One turn moves every row onto another: examples first, then more rows asked
dubi: [ -5.3   3.3   1.3  21.0  10.6  26.2   7.0   1.4  11.2   8.5  21.0  13.3
   3.3  -8.0  -7.4 -11.0 -16.3  13.0  14.7  25.2  -8.4 -33.8   6.2 -19.5
  13.9   7.3 -11.2]
Tave: [-30.4 -15.0   8.2  20.6  13.4  10.2  12.1 -21.4 -11.1  -6.1  11.9  13.7
   1.4  20.5   2.9   2.4   3.1  -6.5   0.2   3.4   1.0  16.2  -0.9   3.0
  -9.6  20.9 -23.0]
zadek: [  8.3  25.8  12.9  30.0   7.0  -5.9 -10.7  18.0  27.8 -12.8 -22.3  12.2
  12.2  16.0  -7.7 -14.4 -26.0  -8.2  -2.7  -4.5  23.3 -33.9 -23.9   0.5
   5.2 -23.9   2.9]
binet: [  1.4  -3.4  12.5  -8.4  16.7   7.1  16.0  23.5 -10.3 -24.2 -35.8   5.9
   7.6  22.2  -4.4  -2.0  17.1 -23.4 -21.6  10.0  -3.3   3.9  -8.0  12.1
  17.2  -5.6  22.8]
geze: [ 16.0   5.6  -4.6  17.4  -9.9   0.9  11.8  18.9  23.1 -16.4  -0.9   9.2
 -26.3  -1.7  19.4  -5.4 -40.3 -16.6  -3.0  12.8  16.0 -23.8  -7.7   5.0
 -23.1 -21.4 -13.3]
gurap: [ -0.3   6.6 -10.5 -14.8  18.0   6.0   8.9 -18.4   9.0 -11.7  20.8  -6.1
 -14.0 -29.6  -4.6   9.3 -34.6  21.9  -2.5   3.2  -9.2 -19.3 -12.9 -22.8
 -24.8  -7.6  14.8]
zan: [  9.1  22.8  19.1  -1.0  -3.7 -12.1  12.6  10.1  23.1 -22.6   1.0  -1.0
  -4.8   6.7  21.4   7.9 -47.6  29.6 -20.2  19.5 -12.8   3.7 -19.7 -14.2
   8.6  12.9   7.5]
rok: [ 13.2  16.4  10.9   3.9  -7.6   5.0   1.7   5.8   7.5 -12.7  10.7   5.5
 -24.9 -11.2  14.3  -0.1 -36.0 -24.9  -9.0 -31.9  17.0  -0.8 -33.1  -1.3
 -14.5   1.4  -9.3]
Kitip: [-16.7 -23.5 -25.3 -13.1   8.1  10.7  12.1  -3.3  -2.2   2.7  -2.7  10.8
   4.6  19.8 -16.4   1.3  13.9 -11.2  13.2   5.3  19.0   5.7  14.7   3.2
  -0.1 -11.0 -15.8]
datel: [ 24.7  -6.2  16.8  14.5  29.0  16.9   3.9  12.0  24.5  -7.2  -9.4  40.7
  20.9  13.4  -1.6  15.9 -23.6 -16.9 -28.8 -22.0  18.6  17.1 -19.5  -5.6
 -23.6  -3.3 -17.6]
kuvu: [-16.9  19.8   7.8   9.3  24.0   7.9  15.7 -14.9  18.0 -12.9 -19.2  -8.0
  -2.2   9.7  26.5  12.2 -31.5  -1.2   7.7  -4.1  17.4  -6.5 -40.3 -36.2
  15.6   0.0  -7.4]
Nanik: [ 10.8  -9.1  27.6  -2.6  24.4 -12.0   9.1  -7.7  -9.9  -2.4 -10.9  26.0
  10.4  31.0  16.1 -13.8  17.3  12.5 -19.6   4.4 -10.0  11.9 -20.3 -12.5
 -15.7   8.6  11.9]
lolot: [ -7.5  -2.9  19.9   2.9  13.0  13.9  29.0   4.9   0.3 -29.4 -17.0 -14.6
   6.6  24.6  -1.1  16.2 -13.1 -14.9 -10.9 -17.1  17.6  31.9 -14.9  15.1
  26.9  -4.7  11.1]
sozit: [ 13.9  21.8 -28.6   8.5   1.2  13.6  -8.6  -0.8  11.4  10.3  10.1   4.2
  22.3   8.9 -21.3  22.3 -17.7  15.2 -14.1  28.8  -7.4 -13.2 -10.8   5.3
  16.7 -17.5  14.2]
sasap: [  2.3  -7.8  -9.4  19.6  -4.1   7.4  29.0  -7.5   8.4 -30.7 -17.0  -6.2
   9.1   4.5 -13.0  -5.9  -1.3 -18.8  -6.1  16.9  12.6  29.0  14.8   6.8
 -13.6   8.6  22.9]
Kivin: [ -8.5 -17.8   1.6   6.2  41.6  11.3  29.3 -36.5  12.6 -13.4  10.2  22.3
   2.0  12.2   4.0  10.4   1.6   5.3 -10.9  -5.4 -18.6  -2.3 -20.4   5.6
 -30.6  -0.3  -0.9]
nupit: [-11.5  -4.5  21.2   0.9  21.2   7.2  21.1   3.8  -7.1 -31.3 -30.0   0.4
  10.1  22.3   1.4  14.6   4.5 -22.4 -10.7  -5.8  17.3  28.7  -2.4  14.6
  16.1  -9.8   7.8]
gevis: [-12.8  14.1  -3.1 -18.1  23.1  26.5   7.5 -13.7  17.7   4.5 -13.4   7.3
  17.0   3.7   9.7  12.6 -33.2   5.9  -3.3 -29.7 -18.9 -29.2  -7.8 -29.7
   2.0 -15.4  -4.6]
Nuf: [ -1.7   0.2  -0.7   6.1  18.2  -0.2  -0.6  18.7  15.3  -5.8  -8.5  28.9
  -3.3  12.1 -13.8   2.0   8.2  34.9  -9.7   1.5  -3.6  -9.0  19.3  24.9
  11.3 -21.6  27.6]
pil: [ 10.2  14.8 -18.7 -16.7  21.5   9.1  -8.3 -24.1  31.7  -5.7  11.5  -0.5
 -19.1 -26.8  -0.1   7.5 -15.6  16.4 -10.0  -2.3  -1.4 -19.3  -6.8 -21.7
 -18.6  -6.8   0.8]
vuko: [-13.3  -3.4  11.8 -33.2  21.9  10.6  20.7  14.2  -2.0  -2.5 -25.7  23.1
  18.0   4.8  12.3 -14.4  10.1   2.7  -3.0 -13.1   0.9   2.5 -32.7 -28.7
  -3.7   6.3  24.8]
batuf: [ 12.5  -6.2   9.6  29.8  -6.5   5.7  22.2  33.7 -12.0 -39.8 -14.2  24.2
 -10.8   5.9  -7.2  13.8 -33.0   1.7   7.7 -13.4   8.3  -9.8 -11.8  12.7
 -17.2 -11.5   7.6]
bateg: [ -8.1 -14.5 -19.2 -15.8  16.2   8.3  12.8  -6.0  -1.4  -5.1  -5.4   3.7
  -6.5  12.3 -19.2   1.2   4.1  -9.5  15.8  19.8  23.4 -13.0  21.9  -8.0
  -6.7  -6.3 -24.9]
niku: [ -0.5  -2.1  21.5 -12.8  19.5  -4.0  18.8  -6.6  -4.2   0.6  -6.7   9.0
  17.7  -1.2  -1.2  28.3 -16.0 -21.9 -26.4  26.1  -6.8 -15.9 -47.5 -26.0
   5.1   3.1  18.5]
vonif: [ 19.4  15.2  -6.2  12.6 -16.1 -24.9  20.1 -10.3  15.4 -13.6 -21.7  11.4
  15.5  10.9  -0.9   6.5   4.4  22.6  -4.3  19.1  18.1  28.5 -10.5   2.5
 -10.5  19.8  13.4]
sikin: [ 47.0  13.0 -10.6   9.1  -0.9   0.8  13.1  -6.1  -8.7   2.0  -0.7  -3.9
  -1.6  -5.0  -3.0   2.9 -30.9   6.5 -12.1   4.5  18.8  19.2   4.9 -11.6
  16.7  -6.4  32.9]
Pofu: [  5.6   5.7  13.3  -0.7  -2.6 -13.6  21.0   6.2  24.5 -13.1 -15.3  -3.1
  -4.1   7.2  37.4  20.7 -40.7  25.3 -30.1   5.6   0.7  -3.1 -31.1  -9.4
   7.6   7.4   9.7]
taseg: [ -6.4  -6.0   9.8   3.0   2.2  -6.9   3.2   7.2  24.0   6.1   0.6  11.2
   7.2   6.5 -14.8  -8.8 -26.4 -22.6  -0.7 -33.7  20.0 -45.6 -39.6 -13.7
  -8.2  -9.4  11.3]
bofud: [ 27.3   2.0  19.6   1.7   8.0 -10.2   7.8   8.8  27.4  -7.3 -32.4  11.7
  -8.6  -5.1 -14.6  22.4 -22.6  19.9 -12.9  14.9   2.1 -20.8   1.0 -26.9
  32.5 -16.5   9.4]
tibas: [  0.5  27.4  16.3   7.6  20.4 -26.6  13.4  30.8   4.4 -11.4 -18.3  11.4
  34.5  -0.5 -14.3  -5.5 -13.2 -11.6  -0.8   2.2  17.9  -8.9 -33.6   0.2
 -28.9  -4.8   0.3]
bupig: [ 13.1  -9.2  18.0   1.2  37.4  11.1  27.1 -10.5  -0.8  16.7  21.1  23.1
  -7.8  14.2  21.5   9.5 -31.0 -10.7 -11.8  13.8  -7.2  -8.2  -6.0 -33.2
   1.4  -7.3  -5.3]
gima: [  8.3 -19.6   4.1   5.8  -2.1 -10.0   6.1  -6.9  30.4   8.7 -13.5  29.2
   1.3 -17.1 -10.9   8.4 -37.3 -10.2 -18.2   1.3  -3.6 -12.1 -25.4  -8.7
 -29.5 -38.9  -4.1]
kes: [  9.6   1.9  10.7  -6.2  -1.3 -29.7   6.1   2.6  26.1  -2.3 -38.4  -0.8
 -15.4 -11.0 -13.3   7.3 -27.7  19.0 -16.8   7.5   5.5 -14.4  -6.1 -10.2
  33.4 -10.9  13.7]
topam: [  2.3 -10.7  -8.3   3.4  15.4   2.6   9.6  17.7   6.4  -6.2  -8.3  23.7
  -3.8   3.2  -6.2  -6.1  21.4  30.8  -3.6  -4.7  -3.0   3.9  10.0  25.3
  -0.1 -26.1  31.6]
nama: [ 10.9   0.0 -22.7  -0.9   7.6  -9.3   4.5 -17.0  34.4 -16.0  -1.4  -5.2
 -21.3  12.2 -15.8  13.9 -35.9   1.2 -11.1  -3.5  18.9 -35.0  13.6  -3.3
  12.3   2.1  16.9]
git: [  6.4   7.7 -22.8   6.7  27.0  -9.3  20.8  -9.4  29.4  -7.6  -1.5  -7.8
  -8.5  -0.5 -13.1  21.1 -34.0  -9.6 -17.3  11.8  27.2 -42.9  12.1  -8.9
   8.4   1.8  10.3]
Pagib: [ 10.4  -3.2  -7.9  13.8  -8.3 -18.0  25.5 -12.2  10.0 -25.2 -20.7   5.2
  22.7  17.0   2.7  -1.6  13.1  12.3  -3.8  19.6  15.6  20.5  -2.6  11.9
 -20.9  10.2  23.4]
kemed: [ 29.9 -27.0 -20.8  14.2   6.9  -4.7   3.8  13.7   6.1   6.4 -22.1  27.0
   9.2 -10.9 -16.7   1.2 -21.6   4.9 -15.2  -1.6  36.5  10.3 -19.8   1.6
 -22.8 -12.8 -10.8]
bep: [ 18.2  -7.6 -14.1  14.9   8.5   3.4  19.0  -0.5  10.9   6.3   8.7  13.4
  10.2  10.2  -9.7  -1.9  20.9  27.2  -3.7  -2.3  -3.3  18.9   4.0   1.3
 -21.9 -21.9  36.8]
Mupe: [  8.0  -0.7  29.9  14.1  -3.6  12.0  25.7   1.8  -4.5 -24.9  -7.5  -7.7
  11.5 -13.0  -4.2   2.6 -27.4  -7.1 -15.8  -3.5   3.2 -12.5 -15.7  -8.9
  22.1  24.6  43.7]
debo: [-20.7  -6.0 -17.2  -4.9   9.6  19.5   6.8  21.4 -10.5  18.1   2.1  12.8
   7.4  14.2 -12.0  12.0  30.2  -1.8   5.0  -4.7   3.4  -3.4  -0.9   2.8
   6.8 -13.3  -1.8]
daz: [ -7.9  -1.6  22.5 -26.6  17.2   5.5  16.3  15.4  -8.0  -8.3 -16.5  32.8
  12.9  18.1  20.4 -14.6  25.2   1.8  -5.5 -11.1  -4.6   6.5 -17.3 -16.0
  -6.0   9.1  14.8]
nurap: [ -8.1  25.1  -8.1   9.2  28.2   5.4  18.2  -7.2  17.3  -0.2  -8.1 -10.3
   3.8   6.3  14.1   6.5 -36.4  -5.3  -9.6  -5.8  20.2  -3.6 -43.1 -20.4
  33.6  19.6  -9.2]
tuvo: [ 17.1  21.4  13.8   5.2 -17.6  -6.0 -16.9  -6.1  17.6  -3.7 -24.3  28.4
  23.5   2.1   4.5   4.5 -42.9  -1.5 -25.3 -18.2   3.2   4.6 -25.9  -6.5
 -16.8 -16.6  -8.5]
kolo: [-18.3 -12.3   3.9  11.5  31.2   3.8  16.9 -31.4  13.2  -8.0  14.7  23.6
   7.0  21.0   0.4  -0.8  17.5   5.8  -4.9  -4.0  -9.1  11.3 -20.0  11.9
 -23.3   8.5  -6.4]
ral: [  9.5  -4.5  -2.6 -13.5  13.1  31.9  12.3 -14.0   2.8   9.6 -12.3   8.6
  11.8   0.3   1.2  20.2 -28.2  15.3  -4.4 -32.1 -11.5 -24.8 -23.0 -37.7
  18.3 -14.4  -0.6]
Mus: [  0.7   2.4 -13.7   6.3  20.2 -13.5  10.4  22.2  12.9  -0.7  12.5  12.5
  21.0  13.3 -33.5 -16.9 -24.7  -1.1 -11.3 -17.9  -4.0 -19.4 -29.6  30.7
 -17.1  -8.2  -7.9]
nipez: [ 10.2   2.2   2.7  -0.6  -0.4  13.9   3.5  20.6   2.7 -25.8   1.4  38.2
 -15.1   2.0 -19.7 -12.5 -17.7 -14.2  22.3 -16.7  -2.7  -0.4 -25.1 -17.0
 -19.4   9.5 -20.1]

nama -> pil
tuvo -> zadek
datel -> tibas
Now find these:
Nanik -> binet
bupig -> niku
Pagib -> topam
bateg -> Kivin
nurap -> zan

One turn moves every row onto another: examples first, then more rows asked
fadu: [-17.8   6.8 -22.1  14.3 -16.9  14.1  14.4  20.8   5.5  -0.6   2.0 -11.5
 -11.4]
kolet: [-17.1   3.2 -46.0  11.3 -18.5   3.2   8.9  14.3   4.7  11.6   8.3  -5.0
  19.6]
Dap: [-49.4  28.9   2.7  26.7   1.3   9.1 -15.4  30.9  -1.5  -2.9  41.7  22.3
  20.1]
lavu: [-12.3  21.4  20.7  40.5   1.2  -2.4  29.0  42.0  -4.8   7.4  31.6  19.6
  17.4]
gelem: [  3.7  19.6 -11.8  44.2   8.8   5.4 -13.6  12.0  -5.6 -18.2  -6.2   0.0
  16.9]
robib: [ -9.3  -9.9 -34.9   6.3  38.4  -6.4   7.3  41.0  16.4 -10.6  25.4   8.2
  14.9]
Bubam: [ 20.3  21.0  -6.8  34.9   9.5   2.4   0.2  28.7 -22.0  -6.1   2.0  18.5
  21.3]
mil: [-46.5  26.2 -10.7  19.2 -14.7  26.7   5.8  22.0  -2.5   0.5   9.6   4.8
   3.0]
nupo: [-14.1  19.3  15.8  22.6  19.7  -0.5  28.1  18.9  -3.5  14.6  52.8  21.2
  14.2]
pes: [ 16.4  19.0  -1.2  30.8  11.8  -2.1  -5.5  18.4  -3.9  -2.2 -11.6  20.4
  20.3]
Venel: [-22.2  10.9  -4.4  14.2   8.4  -5.1  33.8  18.1  14.6   8.6  57.4  27.5
  26.0]
Boz: [-38.1   9.3 -23.9  10.8  39.8   4.7  -2.7  42.6   8.1 -10.3  34.3  22.9
  29.7]
pekif: [ 6.9 18.7  0.4  1.7 19.6  4.3  4.7 -1.2  8.0  9.6 35.0 39.2 16.3]
ses: [-34.2  30.0  -2.3  33.4 -24.3  13.3  -6.7  21.9 -12.5  -1.2  19.8   1.7
  -0.5]
Boba: [-11.8  15.7  22.5  10.9  12.4  -6.1  13.3  10.1   8.8   8.7  49.4  28.9
  10.2]
fik: [ -7.3 -13.2 -37.8   9.5   1.3   6.5   2.3  21.6  28.0  10.6  27.0  -8.7
  22.6]
muvib: [-29.3   9.0  15.8  36.8  -8.3  -6.7  20.8  41.8  14.5  -1.0  36.6  16.9
  32.0]
rup: [15.1 17.4 -6.1 11.4 29.2 -0.1 -5.7 -4.9 -1.4  4.8  9.0 22.3 17.2]
gite: [ -2.4  15.7 -28.7   6.6  24.4   1.4  23.1  -6.7   3.7   5.3  46.0  24.5
  15.5]
Vit: [-45.9  32.3 -16.5  27.2 -21.2  16.5   5.3  17.0  -3.8   1.0  12.9   9.3
   9.9]
Kib: [-52.6  32.5 -32.9  42.1   7.0  -0.7  -4.0  30.7  -0.8  -8.8  25.0  11.4
   7.6]
sezub: [-40.4  26.5 -42.0  28.1 -15.5  -0.8   4.9  18.5  -9.5   2.3   7.8   3.9
  12.0]
deg: [ 22.8  21.4 -13.9  14.6  17.6   9.3  -2.1   8.6  -7.2   1.5  11.8  34.2
  21.3]
Kap: [  5.2  -5.9 -35.3   4.8  28.2 -10.0  -1.5  34.7  14.9  -2.0  40.4  23.6
  22.6]
Fuf: [-14.9  14.7  29.4  31.6   2.5 -12.7  15.9  31.6  -5.6   1.5  39.6  13.2
  10.0]
sazap: [-20.0  -6.4 -27.5  22.5  24.0   5.9  -6.9  33.7  36.1  -0.9  44.4  -2.7
  18.9]
sori: [-16.3  14.8  12.0  50.7  -7.8  -0.6  -3.8  37.3   4.5 -14.4   4.4   2.4
  27.5]
Fero: [-29.6  11.6 -12.9  13.1  27.4  -2.0 -12.4  36.5  12.3  -1.9  52.1  33.5
  32.4]
rupad: [-57.1  27.8 -12.1  16.8  13.4  21.1  -4.4  34.7  -0.9  -3.1  26.1  21.5
  23.9]
nopu: [-55.1  32.6 -17.3  30.4  12.3  13.9  -4.6  30.2  -0.5  -5.8  32.6  24.9
  24.4]
tep: [  6.3 -13.2 -32.8  12.4   1.7  -4.0  12.5  21.5  17.8  -1.2  13.3 -12.9
   3.6]
vef: [-1.4 17.2  2.7  7.0 33.7  0.7 11.1 -4.1 -1.4 13.8 41.2 22.5 15.2]
tuz: [-41.5  16.5 -25.6  39.8  27.5   2.4 -10.2  37.6  22.1 -11.5  43.4   8.1
  11.1]
vovo: [ 11.7  20.3 -33.4  21.4  25.4   7.7   0.0  -9.7  -7.1  -7.6  14.2  11.0
  10.5]
Bilar: [ 19.6  -6.2 -39.8  11.4   3.9  -6.7   7.8  25.5   3.8  -1.0  19.1   2.8
   2.1]
Big: [-33.0  11.4 -25.0  22.4  40.5   1.3  -5.4  39.5  12.3 -10.2  44.6  21.6
  29.0]
ninep: [-15.5   8.8 -24.5  19.1 -27.2   8.2  13.2  12.2   4.4   4.1   2.8  -8.6
  -0.6]
tez: [  1.1  17.8  16.8  44.8   1.9  -8.4   9.5  41.4 -21.4  -6.6  15.3   8.3
  14.7]
bifa: [ -3.3 -12.3 -33.9  14.5  35.1  -7.2   3.4  34.6  22.0  -8.9  34.4   3.0
  19.5]
muva: [ 2.2 21.1 12.2 44.9 -3.1 -3.5 12.3 41.0 -5.1 -1.3 -0.6 19.3 19.3]
Refu: [  0.7 -11.4 -32.6   8.8   9.7  -2.6  15.9  30.3  14.2  -5.9  10.0  -8.4
  -5.6]
diri: [  0.6  11.4 -23.8  25.8 -22.4   4.2   6.1  19.4 -10.9  -0.4   8.4  -7.5
  -9.1]

Bilar -> Kap
pekif -> Boba
mil -> fadu
Now find these:
nupo -> lavu
Vit -> ninep
sazap -> tuz
vovo -> gite

